(in the rows, 128 means zero)
One turn moves each row of this set onto another row. After a few examples, where does it send each row asked below?
Defep: [145  69 136 133 122 143 119 122 158 138 147 121 139 145 147 133]
lop: [148 109 157 134 107 131 127 103 121 124 143 117 141 152 132 133]
sopa: [ 97  89 151 106 113 120 104  90 148 134 129  87 163 136 138 135]
Rere: [100 117 158 119 131  91 144 114 126 162 112  96 138 125 156 133]
tamop: [106 106 108 103 135 123 115 107 114 144 138 145 127 112 140 100]
Tosit: [119 111 115 129 136 121 140  84 130 153 133 120 105  94 141 128]
nudam: [141 101 157 103 102 100 117 100 142 146 148  97 137 157 150 142]
ralo: [115 105 115 107 140 122 144  99 135 144 139 125  99  93 135 120]
Rubo: [135  80 164 137 116 107 143 105 128 138 144 100 122 157 144 133]
Tever: [108  91 144 115 161 133 102 129 168 140 105 124 141 141 155 118]
suko: [109 100 155 116 142 146 107  91 146 126 111  95 163 118 143 119]
rotik: [105 113 116 125 128 111 116  87 102 150 134 134 127 116 144 101]
nika: [112 111 173  94 129  95 123  96 159 145 122  86 120 144 158 130]
vol: [115  98 111 125 135 120 130  85 141 142 146 122 108  90 134 110]
fopu: [106  88 128 129 124 116 102 109 154 154 132 103 172 111 151 118]
fik: [146 104 137 108 115 128  95 118 176 144 145 122 139 151 155 138]
padig: [125  87 136 109 100 140 109 117 165 127 152 120 148 145 130 143]
fubar: [113  72 148 113 140 118 110 102 131 147 115  93 165 140 152 126]
Lub: [144 106 147 132 118 143 113 118 151 112 148 136 137 148 126 115]
Nefe: [116 114 153 102 142 124 101 113 191 141 119 111 123 138 162 125]
pab: [100 111 164 102 155 140 117 114 160 116 109 113 135 123 140 107]
novu: [126  92 146  93 124 125 102  95 164 149 129  88 154 133 161 141]
bag: [112 107 107 105 141 104 116 105 124 143 137 142 119 109 126 105]
roro: [ 99 102 171 117 154  97 128 113 138 143 102 103 124 151 152 116]
gafu: [106 125 119 113 140 118 125 106 109 153 124 146 113 117 147 108]
ked: [111 106 118 111 135 141 142 103 132 143 143 136 101  99 150 111]
lote: [ 97 107 144  93 136 144 105 127 180 132 116 122 140 134 142 136]
gib: [132 100 159 138 136 123 137 133 165 132 133 131  99 156 149 123]
Bib: [110 114 125 130 129 130 143  86 122 149 137 124 101 102 152 113]
kebu: [115 127 156 119 118 128 130 132 170 132 129 132 106 157 137 144]
Roket: [116 116 106 127 134 104 110  91 118 153 130 135 126 110 131 113]
Folen: [115 109 163 131  92 106 128  93 139 135 141  99 127 158 132 142]
kogi: [ 88 129 171 115 127 108 126 103 154 138 104 100 121 148 140 137]
gugu: [130  97 141 148  98 106 136 103 130 158 147 100 148 128 149 136]
Lev: [ 94 108 144 102 149 111 125 147 172 142 122 130 128 118 149 109]
gefo: [132 123 163 109 120  99 117 118 171 137 136 120 105 161 152 125]
Ton: [104 115 173 104 146 129 133  98 130 127 104  92 141 126 143 124]
sevo: [119 121 156 121 123 100 157 143 150 147 138 125 103 134 148 128]
terer: [125  88 126 129 118 126 116 138 175 138 157 133 139 120 143 114]
vibif: [117 120 110 108 140 104 127 104 111 156 125 139 117 112 132 123]
tenuf: [139 122 166 120 121 124 139 123 134 116 141 134 116 155 127 122]
Fas: [111  95 116 121 125 134 133  86 127 141 151 124 115  96 147 105]

gugu -> fopu
pab -> tenuf
Roket -> vol
Now find these:
roro -> Rubo
ked -> gafu
Nefe -> gefo
padig -> lote

